In the rows, 128 means zero.
Each path below is one point turned by a fixed rotation once a step. After each direction that follows a path, write how fast that rotation turns it, in degrees each step (0 if it stays still).
Each turn is a multiple of 5 degrees from 10 to 175, or 0.
Each row of a path follows its step; steps can be skipped.
path 1
step 0: [130 134 124 140 119 119 134 130 131 129 138 121 134 131 128 129 126 124
 142 135 130 126 118 130 122 128 132 134 124 129 120 133 140 125 124 124
 139 131 131 128 119 138 132 120 128 140 134 132 119 129 137 126 139]
step 1: [148 123 118 119 125 127 123 131 129 124 126 124 142 125 130 131 125 140
 126 124 126 137 114 138 138 138 126 125 123 125 121 134 134 128 125 127
 128 129 139 131 127 139 132 125 127 130 122 134 131 129 122 127 128]
step 2: [129 135 134 130 142 128 123 113 130 122 140 126 126 118 126 124 137 127
 120 126 132 134 123 132 129 124 133 124 121 120 110 133 134 131 135 127
 119 124 123 126 129 136 134 120 128 131 122 130 126 122 127 117 133]
step 3: [130 125 132 120 127 122 132 131 121 130 129 137 136 129 117 124 134 120
 118 132 121 116 125 128 132 124 124 132 136 127 118 125 138 132 120 116
 118 130 134 125 129 128 144 121 135 135 132 127 118 123 126 133 136]
step 4: [125 129 134 135 127 128 120 130 116 137 124 135 132 127 130 135 131 134
 119 127 120 142 123 113 132 132 124 137 122 116 128 124 133 125 124 128
 142 130 132 124 130 136 137 118 134 125 123 120 131 126 123 127 134]
step 5: [129 132 129 134 126 125 128 130 130 123 139 125 132 134 136 131 130 119
 131 124 119 132 111 122 134 124 128 126 123 129 130 126 151 139 123 128
 128 116 121 114 133 128 125 133 128 126 131 124 127 121 129 124 128]
step 6: [132 120 127 124 132 136 126 130 130 133 127 123 129 123 131 140 124 116
 126 127 127 126 124 143 138 118 123 133 117 127 124 128 123 127 114 122
 126 117 142 116 126 134 126 126 128 131 131 121 134 127 121 126 136]
step 7: [128 116 130 137 139 116 124 136 123 139 141 115 127 125 129 129 138 125
 120 126 131 136 122 130 124 128 121 134 125 139 118 123 123 129 130 125
 137 132 127 125 129 137 130 131 121 134 127 129 127 124 137 120 136]
step 8: [136 115 133 119 139 113 129 132 128 124 126 131 131 131 121 125 128 131
 132 125 112 128 117 134 123 127 127 119 125 134 137 129 136 131 121 125
 135 126 127 132 131 135 125 121 137 137 127 128 123 135 125 119 137]
step 9: [119 135 124 138 135 133 127 131 134 114 125 136 133 118 125 130 141 132
 125 115 126 131 123 128 135 129 126 138 121 123 125 129 125 127 125 121
 132 124 137 128 131 140 123 121 136 137 129 129 122 137 134 117 126]
step 10: [128 125 129 127 130 123 140 141 129 135 137 112 134 125 129 126 135 129
 126 130 116 123 118 126 139 132 126 130 132 115 123 128 130 130 133 129
 116 122 128 126 132 129 127 113 131 125 135 129 120 127 137 123 121]
Speeds:
[131 128 125 130 129 125 130 126 131 129 130 130 129 129 128 129 127 129
 130 127 129 129 127 133 128 129 128 129 130 128 131 123 125 125 128 126
 129 127 128 130 128 129 127 128 126 129 128 128 128 127 129 124 129]
45
path 2
step 0: [132 125 134 129 126 119 134 131 122 141 122 119 124 136 118 140 127 120
 133 117 128 128 129 117 121 129 124 134 118 126 132 133 136 121 131 123
 135 122 125 125 123 124 123 123 126 130 134 125 112 130 124 121 132]
step 1: [142 135 125 132 121 137 126 140 126 135 119 119 124 126 131 117 137 132
 134 128 128 138 142 126 125 132 130 127 126 134 127 124 129 114 127 125
 126 126 131 132 128 133 140 127 136 134 119 121 128 127 123 120 124]
step 2: [129 129 130 125 129 121 135 127 125 132 122 121 131 132 132 122 124 120
 135 122 134 139 126 109 117 127 128 124 127 137 129 119 135 126 127 122
 125 135 125 133 122 130 115 130 125 134 135 134 128 115 137 131 117]
step 3: [126 128 133 126 125 131 127 127 132 130 126 114 121 124 125 132 130 135
 126 131 133 139 131 127 130 140 118 127 118 134 121 134 140 115 129 120
 129 113 134 132 126 126 135 137 129 125 138 132 116 123 132 124 133]
step 4: [130 131 124 129 120 126 132 130 120 118 125 122 126 128 128 128 128 126
 135 129 137 142 143 133 122 130 135 132 132 131 134 130 122 111 129 117
 136 140 115 131 132 133 131 122 126 130 136 127 133 120 132 129 124]
step 5: [130 129 138 124 127 136 137 128 128 121 135 130 131 130 120 124 122 123
 123 124 127 130 132 119 133 128 139 118 125 139 119 132 138 120 121 124
 116 124 126 126 133 122 125 139 125 135 132 131 129 110 132 121 127]
step 6: [130 117 133 124 123 122 127 129 129 136 118 119 129 129 111 128 117 130
 130 136 130 126 135 133 128 134 125 134 118 123 129 131 135 118 129 114
 129 129 121 129 136 129 119 128 122 124 136 123 129 132 138 121 138]
step 7: [134 125 126 128 113 130 134 130 121 131 131 137 132 126 124 127 131 128
 134 126 118 135 140 133 129 128 128 130 127 143 122 121 128 124 130 114
 126 131 127 121 139 126 142 125 128 125 127 128 133 119 122 117 117]
step 8: [136 123 139 128 138 122 129 124 127 132 120 121 136 132 118 118 118 126
 129 120 121 125 137 120 130 125 125 114 129 132 132 125 133 131 130 128
 137 131 121 128 130 126 120 125 128 126 128 129 126 107 132 123 134]
step 9: [128 117 127 131 128 130 126 131 137 136 123 126 122 113 125 131 128 129
 122 143 117 126 135 132 129 133 116 123 116 135 129 128 129 117 129 117
 130 134 136 130 128 133 126 132 133 128 126 133 121 125 130 116 120]
step 10: [132 125 124 120 126 119 130 119 127 126 123 124 136 124 134 130 133 123
 131 130 123 131 138 119 126 124 129 135 132 130 125 130 124 117 138 125
 134 125 120 124 130 136 130 115 120 117 125 140 133 111 126 130 121]
Speeds:
[126 130 127 128 129 129 127 128 128 123 131 128 127 129 128 130 126 126
 126 129 129 126 129 128 131 130 131 130 127 128 128 132 126 123 126 130
 129 129 128 126 126 130 128 129 125 126 129 131 129 127 130 129 128]
55
[131 129 129 129 129 129 126 128 127 127 128 129 131 127 130 125 128 128
 127 124 127 131 130 129 129 124 128 129 131 128 129 128 129 127 131 130
 126 130 128 123 127 129 129 131 126 130 128 127 128 127 131 130 126]
120
path 3
step 0: [121 127 121 132 133 127 135 126 129 131 132 135 127 122 124 130 117 116
 127 125 116 125 139 127 131 131 130 129 127 119 127 130 119 127 121 140
 117 126 126 125 136 137 118 133 132 141 133 123 130 128 127 128 136]
step 1: [115 131 132 135 135 135 133 127 127 134 136 127 127 123 133 125 131 125
 123 130 127 128 140 133 129 123 132 123 129 115 125 127 123 115 127 111
 127 128 118 128 135 124 130 137 134 137 133 133 121 129 127 130 130]
step 2: [111 125 132 130 132 122 119 134 130 140 121 130 130 130 134 120 132 126
 128 129 128 116 141 130 138 126 119 127 127 125 128 129 127 122 127 128
 116 130 126 128 128 132 126 130 119 137 118 128 126 127 134 125 119]
step 3: [122 132 127 126 126 123 134 122 132 139 122 136 110 125 133 130 130 127
 134 133 128 130 141 134 129 131 135 125 126 121 129 127 131 129 115 132
 117 135 132 131 130 136 125 123 123 134 131 136 127 139 127 129 134]
step 4: [114 130 128 125 123 130 126 123 121 134 126 129 128 125 123 116 127 121
 134 136 128 128 135 126 128 129 134 110 115 125 125 121 123 125 131 120
 125 136 121 125 126 120 117 128 128 129 134 131 129 134 133 132 136]
step 5: [117 121 126 125 124 124 129 131 127 133 132 136 126 124 123 131 116 116
 123 128 122 127 132 115 130 136 119 125 123 128 128 124 115 122 122 132
 122 137 123 123 136 134 125 131 122 141 122 125 127 127 132 128 126]
step 6: [121 126 133 129 125 121 136 126 133 130 126 128 116 125 135 128 128 127
 119 125 126 133 131 133 128 132 132 127 120 118 130 124 127 117 120 115
 121 134 124 121 141 124 131 132 132 134 128 128 112 128 122 126 132]
step 7: [120 129 137 133 130 117 125 122 129 131 118 126 137 127 130 118 134 130
 131 134 128 119 135 133 141 132 125 126 112 121 126 135 116 125 134 125
 118 134 125 119 129 128 126 126 126 132 122 125 123 127 129 127 131]
step 8: [126 129 123 133 131 132 129 121 124 137 123 140 122 121 133 127 128 124
 133 126 126 133 139 130 128 136 130 133 124 120 118 130 112 126 117 138
 115 131 131 125 131 137 130 123 123 133 127 132 130 127 127 137 134]
step 9: [116 135 129 134 129 136 131 127 127 129 127 130 123 122 127 113 123 126
 126 130 126 137 141 132 123 122 136 115 123 128 126 124 126 115 124 122
 120 124 124 121 132 123 119 130 127 127 133 126 124 119 128 133 134]
step 10: [119 129 130 127 133 122 126 125 139 136 132 138 134 127 124 122 117 130
 128 130 125 126 140 120 138 122 122 123 128 126 138 127 117 118 128 128
 124 128 117 125 134 135 123 132 116 136 120 126 127 130 129 128 125]
Speeds:
[125 128 130 129 127 130 124 130 129 128 129 127 128 127 128 127 127 130
 128 130 129 129 127 130 133 126 127 128 129 130 128 128 126 128 132 129
 132 130 128 128 131 127 130 126 128 127 132 129 127 130 128 129 131]
130
[128 128 128 127 127 126 128 131 131 127 131 128 132 127 128 131 127 125
 127 125 126 128 128 125 128 126 130 128 128 128 131 127 127 129 129 127
 129 128 126 126 131 127 128 134 130 129 127 128 129 129 126 127 131]
70
path 4
step 0: [126 121 136 134 121 127 119 120 140 130 126 125 123 124 122 137 131 126
 127 119 134 126 130 124 128 122 126 123 120 120 127 120 144 127 137 128
 136 136 131 133 135 136 132 127 130 123 138 137 128 125 134 125 118]
step 1: [135 127 141 129 121 122 119 127 135 119 118 133 117 136 142 129 132 118
 131 132 135 136 133 123 138 130 127 128 129 121 127 128 124 129 132 119
 134 121 134 124 121 131 129 125 127 129 132 126 130 121 136 115 133]
step 2: [130 132 128 124 133 129 130 136 126 125 123 130 133 115 123 126 122 128
 129 125 134 124 136 130 134 139 132 127 131 129 122 129 119 125 123 108
 134 126 121 129 123 141 123 115 127 138 135 135 135 119 129 125 131]
step 3: [121 123 135 126 135 133 138 127 136 139 124 135 128 119 127 124 130 134
 119 134 121 119 130 135 134 119 141 132 131 129 131 122 132 132 122 114
 126 137 127 131 129 126 122 133 132 122 138 136 123 125 127 119 130]
step 4: [129 125 128 123 136 143 128 119 132 129 119 133 111 120 133 132 129 128
 135 124 133 122 130 127 132 119 123 127 131 119 132 125 133 126 124 141
 121 136 136 135 134 133 128 120 125 116 135 127 130 122 129 124 131]
step 5: [123 130 128 129 119 130 137 128 135 124 121 131 136 125 143 121 124 124
 132 132 130 129 134 124 133 124 124 128 143 122 124 126 135 129 137 133
 133 117 139 129 126 133 124 110 124 129 127 124 131 124 135 128 120]
step 6: [125 130 132 132 130 132 138 131 131 118 123 132 136 117 134 133 128 141
 130 133 119 132 141 121 113 131 137 124 127 132 128 134 114 125 131 124
 136 133 130 126 122 129 131 121 131 131 125 133 129 125 139 125 131]
step 7: [119 125 127 127 131 128 135 115 134 142 123 137 122 121 126 131 132 133
 131 135 121 134 125 124 127 139 142 117 134 128 132 124 123 136 121 127
 123 132 120 124 138 132 126 131 127 129 124 130 120 115 129 134 130]
step 8: [127 124 129 136 135 144 135 112 135 133 123 136 126 135 134 140 121 124
 129 126 136 121 129 124 124 130 123 124 125 123 129 125 132 135 127 128
 128 127 124 144 132 127 119 132 119 130 120 123 131 127 126 126 119]
step 9: [139 132 133 131 125 130 131 126 133 130 132 117 127 133 135 131 133 129
 125 134 127 134 131 119 126 130 131 114 126 125 130 130 133 129 136 126
 144 124 133 134 129 129 124 113 118 116 133 128 136 132 126 126 114]
step 10: [136 133 129 126 124 121 135 124 130 120 139 134 119 123 125 126 135 123
 132 130 131 123 134 119 125 131 142 125 124 125 127 136 122 135 132 111
 131 131 132 123 121 127 137 118 118 128 119 127 121 127 139 127 130]
Speeds:
[127 130 129 127 126 128 126 130 124 128 132 128 127 129 128 126 126 130
 126 131 128 126 130 129 126 129 129 128 131 131 125 130 124 129 130 127
 131 127 130 127 128 130 129 128 127 127 127 126 131 125 131 127 128]
90
[127 128 129 125 133 129 126 126 129 132 128 128 128 129 126 126 124 130
 127 128 130 127 124 130 125 128 130 128 128 127 128 125 127 127 128 129
 128 128 127 128 128 126 126 127 128 127 125 129 128 129 126 124 127]
80
